Where one turn sends some rows of the set: a few examples, then the rows asked
Z57: [  4 -11  13  -5 -11   3 -18 -13  25 -13  15 -15 -12  -2  18   4 -10 -12
   4  10 -19  -2 -25   4   6 -13  -5   8  13   6  -9  14  32 -12  12  15
  -2   2]
Z944: [-11  11  17  13  -1  26  -5 -12  -3  21  15  -8 -22  35  -2   1  -9  12
  -1  11 -12  28  -4   0   1  18  22   7 -10 -22  12 -12   4  22  23  -6
  -7  -3]
Z12: [-18  17   0  -4  -8  -1  -3  -7   8  17   2  24 -12   0 -17 -10  -7 -17
 -11   6 -19   2   6 -32 -23 -27  -9  20 -17  11  -2   5  -4  20 -20   1
   5   6]
Z475: [ 14 -14 -10 -11 -18 -20  -2   5  37 -30 -12   6   6  -7  12   1   0   4
  22 -20  17 -13  -8   9 -16 -19  -7  12 -11  12  -3   5  -8  11  -3   2
   8  11]
Z421: [ 15 -10  -8 -15 -12 -18  -8   2  34 -41  -6   7  21 -22  -5   1   4  -6
  18 -12  16 -11  -2  -9   1  -8   3  -1 -14   2 -18   2 -18  -4  -6   7
   0   4]
Z391: [ 17  -6 -13  -8 -16 -14   1   1  38 -43  -5   3   8 -20 -14 -10   3  -1
  16 -11  13 -11   4  10  -5 -23   0  12  -9   6 -15   9 -12  -1  -6   1
   7  -4]
Z560: [  0 -15  11   0 -17   9 -18 -12  19   0   6  -7 -28   0  10  10 -12 -16
   6  18 -15   3 -16  -3   0 -12   3  -1  15   1 -22  16  31  10  14  23
  -1   8]
Z555: [  7 -11  25   3 -17  16 -17 -16  25   1   9 -12  -7  -9   9   5 -12 -21
  10  13  -5  -6 -27 -10  -3 -13  -2  -2   7  -3 -12  11  23  -8  16  16
  -6  19]
Z107: [  0  -1 -18 -12 -13 -29   3   2  35 -32 -14   5   6 -10   1   0   6 -12
  24 -27  11  -8  -4   7  -2 -13  -3   9 -13  12 -12   4 -16  -2 -12  -4
   6   7]
Z6: [ -5 -18  18   9 -17   2 -12 -11  14   4  -1 -20 -14  10  14   3 -22  -8
  21   1  -8  -3 -26   6 -12 -17  -2  16   4  -5 -25  12  28   8  13  18
  -5  17]
Z426: [  8  -2  11   4 -18   6 -13 -16  22  10   0 -16 -11  -9  12  -2 -16 -26
   5   8  -9  -8 -16   7   4 -24   2  10  11   0 -18  13  30  -2  13  22
  -4   5]
Z773: [ -3   4   7  24 -13  -1  -6  -1 -14  18  -1  12   5 -10 -14   3 -12 -11
  -2   1  -8  40  22 -16 -14 -12 -11  15 -37   2 -14 -11 -19  -2  -6   4
   6   8]
Z189: [ -4  10   2  -5   5  -5   4   4  20 -24 -11  15   4  20 -13  -8   4  22
   5 -15  11  20  23   3  -2  14  26   8 -21 -11  15 -20 -42  13   0 -17
   9  -7]
Z354: [-16  16  -2  -2  -7  -1 -10  -4   6  22  -7  24 -10  -9 -19 -15 -11 -20
 -10   9 -13  -2   2 -21 -21 -27 -14  19 -18  11  -5  10  -8  21 -20  -4
  14   7]
Z490: [ -7   5  11  21 -11   3  -3  -7 -23  16   0  18   2  -9 -18  -3 -12 -15
  -2  -4 -10  41  19 -20 -11  -6  -9   7 -40   2 -10   0 -21   7  -9   3
   4   7]
Z818: [-11   9  11  11 -20  -1  -3  -4   2   9   0  26   5  -8 -27 -17 -12 -13
 -11  11  -6  30   8 -16 -24 -15 -16  15 -22   8   1  16 -30  -2 -13  -4
  15  10]
Z141: [  2  18 -13   0   2   6  17   3   6 -28  -1   9  -9  21 -11  -6   9  21
   3  -8   5  24  24   5  -7  18  15  16 -23  -8  12 -12 -40   9   3  -7
   3 -16]
Z456: [ 12 -17 -13 -19 -21 -18  -8   3  39 -38 -16   9  -7 -19  -3   5  -1  -6
   9 -10  14  -7   1  -1  -2  -8   1   2  -6  16 -14  12  -9   1   0   7
  11   4]
Z43: [ -4   4   9  11   2  38  -5 -11   0   8   1  -1 -31  36  -5   7 -12   7
 -13  24 -11  29   4   6   4  19  23  16  -4 -14   4 -17   1  18  20   4
  -3  -3]
Z973: [ -3   3  17   5   3  27  10 -17  -7  11  17 -12 -12  30   0   0   1   2
 -13  20  -2  38  -3   6 -10  17  17  14  -2 -15  17 -11   1   8  19  -4
 -15 -12]
Z910: [-11   7  -2  11   0   4 -14  -5 -19  23 -11  17  -9  -6  -7  -5 -13 -18
  -4  -4 -16   9  14 -26 -11 -17 -10  12 -31   2 -17  -6   1  26 -13   7
   5   8]
Z605: [-18   1  -1 -16   0   5   5   0   4 -29  -4  14   2  27 -20  -5  11  17
   8 -14  13   7  23   1  -6  11  14  11 -10 -14  10 -29 -39  -2   5 -10
   2 -19]
Z375: [  0   8  -9  -5   5   3   6   1   8 -28  -6   0  -3  23 -10  -3   6  28
   0  -8  -3  14  18   7  12  20  14  21 -18  -4  16 -27 -34   6  12 -18
  -1 -13]
Z650: [ -3   3  -9 -17   3   2  11   1  22 -22 -14   4   3  20 -12 -17  14  14
  -7  -4  17  15  14   4 -13  13  11  24 -14  -5  18 -18 -41  11  10 -20
   0 -15]
Z767: [  2 -11 -10 -25  -7 -23  -6  -2  29 -35 -20  -8   2 -11   4 -11   6  -7
  21 -16  13 -17  -5   0 -11 -16  -6  15  -4   9 -30   3  -7  -3   0   2
   2   0]
Z197: [ -5  -5  19   4 -17   7 -13 -11  16   5  10  -9 -13  -3   9  10 -15  -9
  18   8  -7 -10 -28   1   1 -11  -5  -1   4   4 -21  12  30   7  22  23
  -4   8]
Z554: [ -9   8  19  13  -4  31   2 -10  -8  25  15  -5 -13  35   2   5  -7   4
  -1  21 -22  23  -4  13  -6   7  18  14  -6  -9   8 -10   2  16  17   3
 -14  -6]
Z296: [ -9  11  10  10  -6  17   4 -13  -8  16  13  -6 -19  43   3   3 -22  12
  -1  13  -6  26 -13   9  -8  19  31  18  -2 -12  -2 -11   3  11  10   5
 -15  -4]
Z992: [ -6  20  23  23   2  27  -1 -10   1  14   6 -19 -16  36  -1  -6 -15  -2
  -7  16 -16  26  -7   7  -6  12  20   0   1 -23  13 -11 -11  17  14   0
  -8   2]
Z587: [-25  -2  22   1  -3  21  -3 -17  -7  12  15  -9 -20  40   2  -1  -1   3
   5   6 -10  19   5  -7  -4  14  13  10   9 -27  13 -20   1  10  28   0
 -10  -8]
Z677: [ -4  -6  14  -5  -6   8  -9 -16   0   0  10 -21 -10  -1  17   5  -6 -22
  13  10  -3   8 -23  -1  -5  -6  -1   5   8  -3 -30   9  36  -7  13  20
 -12   1]
Z966: [ -8  -9  16   3 -18   3  -8 -12  17  -1  10  -9  -2  -3  19  11 -12 -25
  17  -1 -12  -2 -20   5  -6 -23  -5   2   5   6 -22  21  29   3   5  20
 -10  10]
Z285: [ -8  13  -2   8   0   5  -6   1 -18  22  -1  17  -5  -8  -5   0 -11 -11
  -1  -3 -21   9  25 -28 -16 -22  -6  18 -34   5 -19 -16  -2  27 -12   5
   0   5]
Z544: [-16  15   9  14 -20  -6  -2  -6  10  12   2  18   4  -5 -28 -10 -10 -15
 -15   2  -6  32   1 -23 -20 -19 -11  21 -25   7   0  15 -23  -6 -14   0
  14  10]
Z307: [ -1  12  -8  -9  14  -4   6   8  17 -21  -3  10  -4  21 -15  -2   2  20
  -4  -5   9   7  20 -10  -5  22  20  12 -24 -19   2 -20 -45  15   6 -13
  -5 -14]
Z121: [ 11  -3  21  12 -15   2 -16  -6  11   4  11 -29  -6  -4  12  10 -14 -20
  14   8  -7   5 -21   0  -5 -22  -3 -12   1 -12 -15  11  25   4  12  15
  -7   9]
Z614: [ -7   7  16  10   8  24   0 -16   1   5  15 -14 -20  36   9   2  -8  10
 -12  18 -22  15  -3   5  11  13  14  17   4  -9  13 -17  11   9  19   2
  -7  -8]
Z623: [  3  -7   2 -11 -11 -18  -4   6  39 -38 -13   9  12 -18  -1  -2  -3   3
  21 -18  14 -17  -3   2  -5 -15  -3   3  -5  12 -16   5 -13   2  -4   7
  14   7]
Z934: [ -5  18  13  10   1  26   6 -20  -7  20   8 -14 -29  33  10  -1 -11  -4
 -13  15 -18  22   8   4   1  15  20  14  -4 -11   8 -10   3  10  26  16
  -3  -5]
Z484: [  6  12 -12  -9  -8  -7  13  -1  13 -17   1  18   5  28  -2  -7   2  22
  -1  -8  25  17   8  12 -15  15  26  15 -21   2  19 -22 -35  10  -4 -10
   3  -8]
Z281: [  5   5 -12  -6  -4   4   5   6  16 -27 -18  13 -10  14 -18   3   1  13
  -8  -1  15  19  21   6  -2  21  25  14 -19   0   9 -21 -44   6   4 -12
   6  -9]
Z583: [ -3  18 -13   0   1  -2  11   3  14  -7  -9  11  -1  26 -18  -5   9  15
   6  -7   6  15  13  12  -6  16  12  18 -21  -4  16 -29 -47  10  -2 -19
   1 -11]
Z368: [-10 -23  22  -7 -16  -2 -14 -15  16   9  11 -15 -13  -3   4   3  -1 -23
  16  -2  -2  -9 -21  -2  -3 -11  -6  -1  16  -5   0   1  29  -4  21  18
 -13   2]
Z522: [ -3 -18  -2 -22 -14 -18  -6   3  26 -33  -4   5   8 -14 -11   3   6  -5
  21 -20  24 -22  -4  -1  -9 -14  -5   1  -3   2  -6  -9  -9 -14   5   2
  -1  -7]
Z334: [ 16   7 -11 -18 -16 -18  -4  13  27 -32  -8  -5  13 -17   1   4  -3  -3
  21 -14  15 -20  -4  -1  -8 -15  -5  -9  -9   6 -18   6 -15  10   2  -3
   8   3]
Z433: [ -4  28  -4  -7   2   1  17   6  16 -27  -8   3   4  23 -14  -7  -8  14
   3  -5   9   8  17   1 -12  15  17   0 -10  -5   9 -20 -49  21   0 -13
   5  -5]
Z17: [ -8  13  21   7   9  29  -2 -13   4  19  11  -8 -28  34   2   2 -11   6
  -8  23 -14  13  -2 -11 -10  20  17   6  -5 -22  11  -4  -6  12  24  -3
 -10   0]
Z534: [  9  -8  -9 -16 -13 -23  -6   1  33 -49  -6  -4   7 -15   1  -1   2  11
  18 -15   5  -5  -3   2  11  -9   1  12 -10  11 -12   2 -14 -17   0  -6
   6  -5]

Z605 moves to Z522
Z767 moves to Z677
And these:
Z934 moves to Z141
Z43 moves to Z281
Z966 moves to Z554
Z296 moves to Z484
Z490 moves to Z818
Z334 moves to Z121
Z944 moves to Z189
Z17 moves to Z307
Z614 moves to Z375

Where one turn sends some rows of the set: a few examples, then the rows asked
Z706: [  2  -4   8  11 -34 -18   3 -12 -16  10   4  28  15   0  -5  -1  15  10
 -13 -22 -25  -1  -5   8  -1   2]
Z255: [ 15  -2   9   0  16  -2   1  13   5  14 -15 -19 -28   1  -1  -7 -29 -18
   6  -4  21  11  -2  -7  -4   2]
Z909: [  4  -2  14  19 -13  -9  -3  -7 -28   3  11  23   5  -6  -4  10   4   9
 -12 -30 -24 -11 -13   9  -7  -1]
Z303: [  3   5   5  12  10  -3 -10 -25  11 -37 -18  11  -2  -2   7  16  26  -7
 -23  13   2  25   5  -4 -26  -9]
Z857: [  2   1  -1  14   7  -2  -6 -20  17 -29 -26   8   6   3   6  17  28   1
 -23   7   0  28   4   0 -28  -8]
Z37: [ 17  -7  -5   5  22  -8  -1 -23  21 -17 -26  10  -6  -4 -13  -6  21 -12
  -9   3  -4  33  12   8 -31   2]
Z152: [ 16  -1  -4  16   6   5 -12 -23   4 -31 -21  21 -12  -9   9  10  24  -7
 -15  21  -1  18   0  -4 -24  -4]
Z170: [ -4   6   3 -13  -7   5  -4  12  18  19  -1 -14  -4  10   1 -15  -8 -15
  15  10  15  22  12  -8 -11 -31]
Z543: [ 16 -10  -3   5  21  -1   3 -28  15 -25 -17  12 -11  -6 -19  -3  24  -8
  -1   0   0  29  12   5 -32  -1]
Z952: [  1  11  12  13  -5   5  11 -12  -3   5   5  13  23 -11  -3  26  12  18
  -4 -11  10 -20   6   6  -9  30]
Z563: [ -6   9   8  -7  14  -2  -8  11   8  20  25 -14  -1  -2  -5  -2  -8 -15
  16   6  25  22  11   0 -22 -19]
Z339: [ -5  10   0 -26  -6  14 -12  11  13  18  10 -22  -2  -4  15  -5 -12 -11
  14   0  10  13   8 -19 -15 -11]
Z867: [ -3   4  14  -9  12  12  -3  15   6  16  13 -14 -14  10  -1  -7 -20 -11
   5   5  17  15  10  -9 -19 -30]
Z998: [ 19   2 -11  20   5   4 -12 -23   6 -20 -25  22  -5  -7   6   4  25  -5
 -11  20 -10  20  -1   3 -25  -6]
Z577: [ 17 -17 -10   7   8  11  -2 -17  11 -17 -11  13  -8  11 -12   2  25  -3
 -13  11   2  42  -1   8 -35  -9]
Z279: [ 15 -19  -5   8  12   9   2 -23   4 -26 -10  13 -14   5 -17   2  23  -1
  -6   2   2  41   2   6 -33 -12]
Z659: [ -1   5  15  -2 -25   3  15 -10   4   4  -7  20  29   2 -14  12  20  10
  -9 -17  -8 -14   0   8   0  24]
Z207: [ -3   5   3  -3 -22  -5  -5 -20 -18  13  21  13  13  -9  -8  -3   6  12
  -6 -32 -30   4  -7  -3  -3  10]
Z965: [ -1   8  -1 -15  -4  -5 -12  10   0  14 -14 -24 -17 -10   9 -12 -26 -11
   6  -7  10  25 -10 -14   5   7]
Z918: [ 13  -3  -1  -3  -7  -9   1  12  16  15 -24 -19 -20   4   4 -12 -17 -22
  14   0  19  22  -2  -9   3  -3]
Z760: [-13   0   2 -18   2   3   3  17   1  17  16 -20 -12  -4  -9 -15 -13 -15
  12  -7   8  11  10 -11 -11 -26]
Z935: [ -4   8  25   4  -3   9  11  -4  -4  -5   0  17  24  -4 -12  23  11  11
 -10 -25  -5 -24  -2  12  -7  16]
Z719: [ -3   3   7  28 -15 -20  -4 -13 -31   9  16  17   9 -10   4  11   4  21
 -14 -19  -8   3  -4   8  -8   3]
Z5: [ -5  -4   7   9 -27 -14   4  -2 -27   4  11  10   2 -10   3   7   3   5
 -19 -26 -22 -15  -8  -6   1   6]
Z742: [  6  -9  -2 -10   1   3   8  15   6  12  -7 -27 -23  -5  -9  -8 -19 -18
  14 -12  17   8  -4 -11   4   6]
Z377: [ 17 -10  -1   0   9 -11  -3  14  -1  16  -5 -15 -22  -7  -1   4 -21 -16
  12  -4  33  24  -7   4  -9  13]
Z289: [-12  12  13  -4 -15  10  15  -2  -6   1   7   8  20 -12  -9  13  12   7
 -13 -13  -9 -27   3  -5   5  19]
Z90: [ -4  -1   9 -18 -18  10  10  -4  -9   5  -3  10  21 -12  -8  10   7  19
  -6 -30  -8  -6  -1   3  -7  32]

Z303 moves to Z279
Z37 moves to Z857
And these:
Z719 moves to Z377
Z918 moves to Z659
Z867 moves to Z909
Z760 moves to Z5
Z90 moves to Z339

